Each path below is one point turned by a fixed rotation once a step. After each direction that follows a path, write how fast that rotation turns it, in deg/step (0 if it stays still).
Each turn is a multiple of 5 degrees from 10 to 175, or 0.
Each row of a path follows its step; steps can be skipped.
Rotation 1:
step 0: [ 16.6 -28.0  -3.2 -73.3  20.4  28.6  34.3  15.5 -25.3  23.6   4.6   2.6
  38.3 -10.6  36.9  -7.2  -4.4 -12.5   9.6 -12.5  23.8  -6.2  20.3  16.8
  28.4   4.2 -13.5  18.7  24.8 -20.1 -11.2 -27.2  -1.4 -13.9  31.1  14.7
  20.9  -9.1]
step 1: [-51.2  -6.2   0.2 -40.6   1.4 -27.3 -18.6  10.0 -35.4  14.2  47.9   1.7
   1.6 -19.5   1.8   5.0  -3.6  15.4   9.0 -19.0  10.9   6.9  -4.1 -16.7
  15.2  -1.8 -40.1 -10.5  -7.4  10.2  21.0  15.7 -38.1 -16.8 -19.2   0.9
  57.2 -25.9]
step 2: [-28.0 -15.4   2.0 -23.9  -8.8 -12.9  -2.0 -14.0   0.9   7.8  17.2  15.1
  38.0   0.0 -20.6 -13.2  10.7 -36.7  14.2 -45.5  41.8  10.3   0.3 -12.8
  -1.6 -13.6 -46.1 -17.8   5.3 -32.2  28.6   5.6   5.1  24.3   9.9 -23.4
 -53.2 -22.8]
step 3: [ -2.1 -16.4 -13.8 -33.1  18.7 -29.0  34.8  -0.6  -5.5  -8.0  16.2  25.3
  28.6 -21.6  70.3  17.8  35.8 -25.1 -13.9  11.3  21.7  11.9   4.9  19.5
  37.3 -10.5  -4.4  33.5  -4.9   8.7   7.9 -35.8 -13.4  12.1 -13.5 -13.0
 -11.3 -24.8]
step 4: [-23.4  -6.5   5.6  -4.7   3.6  -7.9  16.0  11.7 -25.2   0.3  37.7  12.7
  18.9  -4.4  25.5 -32.5   8.4 -17.2 -10.3  -7.0  -6.3   3.5 -20.9   7.2
  30.2 -49.5 -31.0  -3.1   4.8 -29.8  39.9  34.1 -18.1 -32.6  -1.8 -17.1
  49.4  38.6]
step 5: [-20.1 -58.9   2.8 -19.4  -7.2 -15.0 -21.8  19.3  20.8 -14.5  -0.9  19.2
  -5.6  15.6  -2.5 -11.7  -7.5 -26.4  44.8 -25.0  13.9  40.0  14.4 -22.5
  52.6 -31.3   0.6  -5.9   4.4 -12.6  13.2  22.1 -18.7  -8.8  14.2 -18.0
 -23.5 -33.4]
step 6: [-11.0 -37.9 -57.4  -8.7   4.0 -22.5  38.2   7.2   5.1   9.3  20.1  12.1
  -7.2   9.6  54.0 -22.2  -1.3  25.7  16.6 -10.2   9.6 -19.4 -13.2   8.8
   5.5 -19.7 -22.8   8.1   4.9 -14.3  20.6 -50.1  19.4 -20.4 -12.3 -19.7
 -21.1 -33.3]
step 7: [  4.5 -12.9 -36.7  -3.4  31.0 -11.2  -8.6 -13.0 -17.9  12.3   7.3  18.9
  32.1   6.8  -4.3  16.2  49.1   7.7   0.3  20.9   0.5  18.2 -26.7  19.3
  16.7 -12.2 -12.0 -19.3  29.4 -11.0  41.9  28.3 -21.5 -48.7   9.0 -42.7
  27.2 -12.3]
step 8: [  4.2 -53.1  -5.5 -14.3  29.1 -30.0 -10.8   7.4  11.6  -7.7 -22.0  -7.5
  16.9  18.8  30.4  17.4  -8.7 -11.0  18.6 -31.6  19.6  46.3 -25.9 -28.6
  22.5  -0.8 -32.4  -6.5 -14.3 -42.4  -4.9  25.1  35.9  -0.1  25.8  -2.9
  16.5   6.7]
step 9: [-13.4 -47.4  -8.6  21.8 -19.0 -17.0   8.8 -10.1 -18.0 -15.1  27.9   4.2
  25.4   5.3  40.1 -13.6  20.5  17.6  25.8   1.8   3.0 -44.0  14.5   1.5
  50.8  25.8 -25.1  -7.3   6.9  -3.0  -9.3  -5.7  27.7 -14.1  15.4   0.3
  15.8 -50.7]
Speeds:
[ -1.7  -5.0   0.5   3.4 -16.3  -3.7  -0.5  -0.3 -14.0  -6.8 -10.9  -1.4
   5.1   0.4   3.6  -6.5 -12.2   3.4  -0.1  10.1   5.0   5.3  -1.3  -9.1
   4.4   7.6   0.1  -2.3  -7.7  -3.6  -1.3 -14.4  -1.9  10.2  13.8 -15.0
 -12.1   1.0] -> 115
[  1.8   1.0   7.3   1.2  -5.1   1.0  -1.2  -7.6   1.1   6.5  -3.9  -0.9
  15.6  -5.5 -16.3 -12.1   5.7 -11.0  -0.2   8.2  -0.4  -6.9   2.3  -4.3
   0.1  -3.5   5.5 -12.7  22.1  -4.4   1.5   8.6  -0.2 -10.4   5.4  -4.9
  -8.3   0.4] -> 140
[ 12.8   9.3  -8.1  -4.6   1.1  -3.3   3.3  14.5 -11.1   7.1  11.6  -2.1
  -2.6   3.3   8.3  -3.5   7.4  -3.1 -13.1  10.8  -7.4   5.2  14.7  10.6
  -7.9   0.9   4.2   3.1   9.2   0.0   0.9  -5.6   4.2   0.6  10.7  -8.5
   4.1  -4.9] -> 110
[ -5.3   1.0  -4.8   7.8 -10.0   8.1 -12.2   3.8  -8.7   4.8   4.0  -2.0
  -1.7  12.7 -15.5  16.5  11.3  -2.2  -0.7  -7.3  -9.4   9.8  -2.3  -1.9
   4.3  -8.8  -6.8  -4.7   3.9  -4.5   8.2  -2.7  -5.1   9.8   1.7  -3.6
   2.4  12.8] -> 125
[ -5.7  -5.2 -10.4 -12.8   3.3  12.1   3.5   2.9  -0.6  15.1  -4.9  -8.1
  -3.9   6.7 -12.7  -2.3 -14.9   7.0  12.7   0.8   1.7   2.3   0.8  -1.2
 -10.2  -5.3   2.6   4.0   2.1   9.1   3.3 -10.3  -8.2 -12.9  -0.1  -7.5
   3.3  -6.1] -> 65
